128 stands for zero in the data rows.
Here are some points, each followed by its number:
[166 203 139 136 131 131 152 190 153 122  87 201 133 191 112 197 139 192 207 164  46 216 161 121   6  77 178 104   0  10 104 186] 0
[110 109 138 179 142  82 147  90 122  48 251  75 217 134  58 160 178 162 129  81 155   0  98 135 135 150  68  20  84 142 192  51] 1
[177 126 108 158 105 141 157 150 163 135  57 180  45 108 173 189 103 165 157 113 160 147 112 127 115 168 119 132 134  73 117  98] 2
[ 65 142  35  68 186 101 117 113 127  84 134  85  45 185  71 164  36 182 153  92 115 126 128  93  75 115  62 152  98 160 138 194] 3
[ 90  85 130 113  95 123 111 191 122 129 135 167 120 143 116 150 138 147  74 166 181 161 120  87 182  93 103 151 105 101 142 110] 4
[130 153  95  86 139 145 115 169 119 140 143 134 120 128 109 179  96 122 110 100 129 151 196 128 119  64 114 133 162 118 129 153] 5
[129 102 136 164 137  74 150 160 105 118 185 101  80 113  44  67 237 189  84  68 173 145 114 102  39  62 137 159  68 168 137  74] 6
[111 119 115 106 158 117 114 139 137 114 120 167 107 128  99 122 112 106 129 144 109 126 139 127  80 105 136 129 126 151 114 130] 7
[129 137 123 141 118 132 121 130 122 138 144  95 121 129 131 119 141 133 127 119 131 122 127 126 132 128 124 131 132 122 140 127] 8
[132 131 142 104 197 112 133 128 139 125 124 133 129 116 135 117 115 135 142 141 116 157 129 128 109 129 135 140 109 126 123 178] 9
[ 94  98 146 141 138 115 126 125 125 153 116 129 134 127 120 119 160  82 119 119 119  95 134 106 167 131 126 135 127 148 136 103] 10
[121 139 140 108 120 129 132  95 126 129 146 109 150 110 150 123 110 139 105 119 154 125  93 123 131 139 124 159 119 126 109 135] 11
[166 130 159  29 171 158 206 156 162 157 164 170 167 137  82 108 106 149 212  77 167 191 207  79 114 120 160 211 126  57 127 242] 12
[111 129 116 146 124 136 112 130 120 131 130 113 119 116 120 124 156 123 123 139 121 119 140 127 134 102 113 133 122 122 129 108] 13
[181 189 175  71 108  73 142 127 118  99 193 151 137  52 116  11  83 117 109 119 137 118 137 182  70 165 142 153  70 105  78 154] 14
[114 121 111 136 136  95 115 102 151 116 120 132 100 107 127 149 113 155 153 141 104 124  92 126  99 125 110 126 112 124 122 152] 15
[143  84 146 115 131 171 157 139 100 122  76 139 157 169 130 117 178 113 166 143 173 148 138 124 158 172 130 128 149  79 161 103] 16
[ 80 110 104 162 126 154  13 152 123 143 127 128 111  78 109 109 215  66 112 178 139 101 160 110 141  21  75 136 124 103 135  52] 17
[ 89 130  93 126 137 135 167 109 104 104 130 110 138 132 103 110 139 114 127 130 126 103 146 127 132 152 130 114 160 167 145  96] 18
[116 109  74 108 127 155 180 120 162 161  93 183  38  69 134 118 105 123 190 124 109 137 151 127 136 132 133 174 136  88  70 192] 19
[130 111 206 126 155 120 123 116 164 156 159 136 167 124 174 122 102  83 101 117 123 104  93 156 136 159 138 113 110 139  97 116] 20
[118 103 132 130 129  98 120 132 115 126 115 133 139 138 116 133 151 124 127 118 128 135 123 106 147 124 130 125 115 139 143 123] 21
[117 140 162 128 133 126 125 125 155 143 136 151 132 100 126 108 112  99 118 137 105 145 139 145  85  97 147 166 108 128 111 151] 22
[ 69  93 114 135 141 132 201 143 156 170  64 169 136 162  86 111 195  70 169  91 120  97 160 105 163 187 180 110 142 117 137  69] 23
[153  85 156  94 106 174 179 126 107 116  59 159 137 209 130 140 175 122 173 128 171 172 128 105 167 169 154 116 126  96 154 150] 24
[128 185  57 255  43 156  64 129  81 207 166   0 111 160 190  94 243 160  61  68 113  99 115 132 193  91  87 158 156 101 132  68] 25
[114 126 111  62 187  97 126 141 151  86 132 181 114 104  62 113  79 103 132 130 105 116 198 170  83  98 163 164  92 176 100 146] 26
[119 143 111 131 112 183 117 137 134 142 115 102 146 199 160 138 134 105 112 178 144 122  72 120 139 175 117  73 172 117 136  73] 27
[164 129 154 124 101 128 111  46 169 252 164  54  64  90 210 129  72  54 170  61 121 122 144 103 166 169 111 136 168 132 130 155] 28
[129 120 127 131 128 114 135 146 126 121 146 119 125 127 111 112 150 151 127 103 153 133 123 114 102 114 138 138 107 146 142 128] 29
[158 114 246 150 116 102  54 115 164 158 101 169 210  99 225 116  85  35 114 117  70  35 105 166 143 142 163  96  68 130  53 108] 30
[133 119 153 126 125 120 116 128 140 136 137 134 142 122 145 120 120 109 117 127 128 118 118 135 129 127 134 129 126 131 118 125] 31
Which two points above are nearest to each new point by angle, seen from the average point of the numbered points? Their numbers follow each, nearest first.
[126 125  94 140 122 116 158 104 110 107 141  79 122 136 128 126 166 146 136 106 156 107 123 112 161 129 107 145 131 132 172 107] --> 8 18
[171 126 140 120 117 143 142 126 124 162  95 120 128 133 155 117  98 105 154 110 119 121 138 153 121 164 122 125 159 120 116 130] --> 28 2
[132 138 172 127 127 143 124 105 149 151 129 110 134 131 127 115 125 122 155 123 129 132 130 120 118 122 137 140 117 106 121 143] --> 28 22
[ 95  17 112  75 150 101 171 161 151 202  86 167  77 213  83 188 104 145 135 149  91 165 103  82 120 166 119  72 110 107 135 153] --> 24 23
[132 135 133 109 130 132 127 115 133 130 126 138 143 151 138 147  89 138 124 138 131 146 116 116 132 149 121 115 138 119 121 138] --> 27 11
[146 149 125 134 127 129 134 122 139 123 127 130 132 106 135 126 118 121 139 134 122 127 131 150 113 138 130 134 134 118 105 135] --> 14 22
[118 116 125 127 130 126 127 130 116 111 122 132 128 124 107 123 151 125 119 136 134 132 125 126 140 118 128 133 124 139 136 118] --> 21 13
[126 133 115 118 134 127 119 107 116 121 121 117 107 123 118 116 121 123 138 124 111 136 121 129 130 124 125 140 143 143 132 148] --> 3 15
[142 134 155 163 195 140 148 101 186 254  68  39  86 159 191 141 100  94 174  35 145 137 118 110 204 234  72 183 172 146 157 176] --> 28 8
[122 127 100 100 158 100 138 145 141 137 128 168  91  91  90 127 110 123 135 130 113 117 157 149  93 106 129 145 111 156 106 142] --> 26 7
[107 136 105 138 131 138 197 129 166 126 117 142 107 151 108 139 141 138 132  93 155 141 136 122  71 130 159 118 145 137 134 100] --> 23 18
[122 133 122 139 139 118 144 116 116 107 163  98 146 145 104 134 154 140 132 127 152  77 134 122 139 138 117  93 116 142 142  91] --> 1 18
[196 121 133 138 125 115 128 103 135 119 109  76  77  51 151 113 112 123 175 119 139 137 140 124 141  85  92 183 100 169 133 173] --> 28 19
[166 137 116  42 152 177 120 158 111 104 116 188 137 131 142 119  75 122 140 164 173 121 176 192 176 181 111 111 149 113  80 124] --> 16 26
